In the data rows, the value 128 means zero.
Some points, one per row:
array([117, 73, 93, 77, 81, 86, 124, 111, 115, 140, 145, 149])
array([112, 89, 91, 90, 86, 96, 97, 112, 118, 147, 160, 168])
array([123, 103, 90, 94, 96, 97, 105, 109, 130, 153, 156, 169])
array([112, 107, 97, 110, 109, 75, 80, 82, 123, 142, 164, 177])
array([115, 102, 106, 106, 91, 86, 91, 107, 129, 150, 155, 162])
array([145, 115, 113, 120, 60, 93, 80, 101, 140, 203, 164, 193])
array([134, 138, 152, 145, 109, 84, 91, 112, 133, 149, 149, 158])
array([125, 166, 179, 146, 113, 102, 83, 117, 120, 146, 158, 173])
array([118, 155, 163, 142, 125, 100, 78, 119, 135, 134, 149, 165])
array([125, 157, 180, 132, 117, 89, 94, 146, 152, 128, 169, 176])
array([109, 146, 149, 130, 96, 85, 88, 136, 160, 142, 150, 192])
array([100, 118, 127, 105, 107, 86, 88, 115, 131, 131, 147, 183])
array([75, 85, 82, 97, 114, 98, 84, 87, 125, 157, 167, 186])
array([100, 87, 76, 75, 113, 117, 100, 96, 111, 131, 161, 156])
array([95, 87, 61, 65, 119, 131, 93, 78, 102, 129, 164, 149])
array([110, 87, 72, 75, 92, 116, 109, 113, 130, 144, 180, 160])
array([126, 92, 74, 80, 106, 129, 120, 104, 106, 131, 157, 129])
array([103, 90, 63, 74, 105, 123, 108, 93, 109, 138, 153, 138])
array([100, 98, 80, 75, 105, 107, 84, 79, 103, 125, 158, 159])
array([106, 116, 124, 108, 88, 82, 80, 106, 115, 107, 142, 166])
array([119, 128, 130, 91, 87, 88, 77, 93, 104, 120, 141, 150])
array([104, 98, 104, 96, 109, 100, 63, 87, 100, 117, 128, 135])
array([112, 141, 143, 116, 90, 60, 76, 114, 124, 117, 122, 147])
array([115, 134, 143, 107, 93, 62, 79, 116, 120, 106, 127, 147])
array([101, 117, 124, 92, 86, 58, 76, 117, 125, 113, 121, 153])
array([95, 122, 127, 91, 87, 83, 77, 104, 123, 113, 131, 143])
array([83, 108, 106, 83, 90, 85, 75, 119, 134, 113, 137, 142])
array([79, 98, 87, 64, 116, 111, 84, 103, 119, 106, 134, 135])
array([64, 94, 76, 66, 114, 118, 80, 105, 128, 119, 148, 145])
Then 12 other points, each followed by its number:
array([65, 93, 73, 60, 124, 123, 75, 94, 124, 120, 159, 148]) 0
array([60, 90, 81, 72, 120, 121, 77, 106, 132, 125, 158, 155]) 1
array([53, 84, 68, 64, 107, 110, 64, 97, 145, 131, 152, 150]) 2
array([84, 103, 94, 73, 115, 119, 94, 125, 136, 119, 157, 145]) 3
array([93, 123, 107, 96, 135, 139, 107, 122, 137, 121, 140, 130]) 4
array([100, 132, 121, 107, 132, 129, 101, 117, 128, 112, 137, 138]) 5
array([91, 136, 137, 120, 133, 123, 91, 123, 137, 112, 139, 151]) 6
array([105, 137, 151, 125, 134, 110, 82, 126, 140, 117, 146, 140]) 7
array([130, 161, 158, 149, 136, 123, 120, 136, 140, 120, 128, 143]) 8
array([111, 132, 146, 125, 148, 133, 115, 125, 124, 120, 117, 134]) 9
array([87, 125, 120, 104, 136, 133, 100, 126, 140, 114, 124, 123]) 10
array([93, 117, 106, 92, 128, 133, 98, 100, 110, 110, 134, 129]) 11
Which of these numbered points is nearest to each point below by angle, seen from the average point of the first points? Its number follows each.
array([132, 135, 129, 119, 102, 100, 116, 127, 132, 135, 143, 148]) > 8
array([133, 99, 144, 129, 119, 70, 65, 108, 138, 156, 161, 93]) > 7
array([123, 145, 152, 135, 113, 111, 123, 143, 146, 133, 144, 162]) > 8
array([94, 110, 118, 120, 128, 135, 140, 146, 138, 122, 124, 136]) > 10
array([160, 169, 157, 144, 111, 104, 119, 135, 130, 124, 115, 136]) > 8
array([177, 119, 131, 144, 175, 170, 183, 136, 108, 129, 96, 71]) > 9
array([107, 83, 76, 84, 119, 143, 119, 118, 115, 144, 152, 139]) > 3
array([149, 156, 157, 145, 107, 116, 153, 165, 158, 142, 127, 136]) > 8
array([120, 145, 152, 133, 124, 122, 116, 142, 143, 133, 147, 169]) > 8
array([110, 71, 55, 75, 123, 142, 105, 91, 97, 145, 159, 131]) > 0
array([117, 123, 143, 141, 141, 154, 153, 161, 129, 114, 106, 110]) > 9
array([115, 98, 83, 102, 127, 122, 82, 68, 94, 131, 143, 114]) > 11
array([147, 179, 181, 150, 106, 92, 120, 148, 163, 127, 99, 124]) > 8
array([141, 122, 135, 144, 148, 154, 180, 154, 126, 115, 78, 90]) > 9
array([104, 94, 82, 82, 106, 105, 90, 80, 102, 121, 143, 129]) > 0
array([110, 112, 141, 159, 152, 160, 165, 144, 121, 129, 112, 118]) > 9
array([121, 145, 144, 130, 115, 115, 124, 147, 152, 133, 139, 154]) > 8
array([111, 87, 82, 97, 112, 121, 117, 101, 117, 149, 157, 147]) > 0
array([128, 134, 137, 153, 156, 169, 165, 148, 135, 125, 110, 112]) > 9
array([158, 143, 143, 162, 163, 176, 167, 127, 103, 123, 106, 95]) > 9
array([124, 113, 98, 124, 124, 123, 88, 73, 125, 147, 132, 115]) > 11
array([143, 146, 148, 142, 111, 130, 150, 157, 151, 156, 138, 154]) > 8
array([130, 91, 85, 99, 126, 137, 104, 97, 97, 139, 145, 118]) > 11
array([154, 155, 151, 143, 112, 125, 161, 160, 151, 141, 126, 136]) > 8
array([126, 127, 115, 115, 94, 97, 116, 124, 137, 140, 139, 160]) > 8
array([104, 89, 88, 94, 105, 117, 107, 96, 102, 152, 143, 132]) > 11
Now 12 new points, numbered from 0 again:
array([94, 107, 93, 91, 134, 130, 86, 86, 102, 110, 138, 136]) 0
array([103, 108, 102, 96, 140, 146, 91, 94, 87, 104, 131, 118]) 1
array([118, 124, 110, 109, 128, 128, 98, 98, 108, 115, 135, 128]) 2
array([104, 120, 104, 89, 141, 123, 81, 70, 99, 99, 147, 130]) 3
array([124, 125, 124, 105, 124, 122, 120, 106, 109, 121, 114, 129]) 4
array([130, 132, 143, 130, 106, 106, 111, 127, 129, 116, 126, 140]) 5
array([143, 152, 153, 140, 116, 113, 126, 130, 127, 123, 127, 138]) 6
array([160, 174, 178, 163, 116, 98, 123, 131, 122, 119, 122, 149]) 7
array([141, 156, 163, 150, 122, 109, 117, 127, 126, 121, 129, 146]) 8
array([110, 127, 145, 119, 113, 87, 85, 121, 138, 128, 155, 150]) 9
array([101, 130, 138, 112, 96, 89, 101, 140, 149, 128, 142, 166]) 10
array([103, 137, 138, 123, 101, 88, 101, 133, 147, 131, 137, 167]) 11
The same question for these:
array([122, 108, 98, 119, 148, 148, 116, 105, 120, 138, 140, 118]) > 2
array([135, 116, 115, 134, 121, 126, 154, 129, 113, 112, 93, 91]) > 4
array([162, 133, 128, 141, 133, 140, 158, 126, 102, 113, 85, 70]) > 4
array([106, 133, 127, 99, 103, 120, 114, 138, 150, 148, 160, 160]) > 10
array([159, 142, 122, 139, 142, 162, 170, 135, 110, 108, 90, 77]) > 4
array([121, 83, 61, 94, 132, 138, 105, 75, 99, 146, 155, 119]) > 0
array([154, 114, 99, 121, 115, 116, 140, 112, 115, 130, 121, 118]) > 4
array([115, 121, 131, 120, 88, 77, 102, 119, 115, 106, 108, 127]) > 5
array([145, 131, 127, 137, 129, 153, 167, 138, 112, 115, 99, 96]) > 4
array([117, 101, 66, 95, 98, 112, 118, 103, 119, 131, 134, 145]) > 0
array([96, 75, 60, 71, 104, 125, 113, 83, 85, 122, 125, 116]) > 0
array([105, 122, 127, 119, 109, 104, 101, 138, 159, 143, 146, 157]) > 10
array([106, 99, 89, 110, 140, 128, 117, 103, 124, 142, 156, 155]) > 0
array([154, 130, 125, 140, 140, 145, 163, 130, 107, 129, 97, 80]) > 4
array([157, 121, 106, 116, 121, 121, 133, 109, 108, 123, 119, 115]) > 4
array([130, 149, 146, 122, 86, 77, 106, 148, 142, 126, 126, 150]) > 11
array([137, 91, 107, 99, 92, 98, 127, 170, 163, 153, 172, 117]) > 10
array([138, 116, 107, 134, 120, 123, 134, 118, 116, 138, 116, 122]) > 4
array([118, 134, 130, 146, 177, 168, 130, 108, 113, 118, 124, 105]) > 2
array([146, 121, 101, 117, 123, 142, 145, 124, 115, 127, 119, 120]) > 4
array([130, 167, 174, 111, 76, 72, 94, 134, 143, 117, 120, 130]) > 7
array([194, 178, 177, 187, 153, 173, 205, 171, 136, 122, 103, 105]) > 6
array([177, 144, 125, 152, 164, 186, 184, 130, 102, 115, 100, 77]) > 4
array([144, 160, 164, 134, 84, 80, 122, 154, 145, 109, 92, 110]) > 5
array([179, 153, 136, 162, 160, 184, 193, 140, 110, 122, 91, 82]) > 4
array([130, 133, 141, 138, 100, 88, 109, 121, 115, 101, 90, 98]) > 5
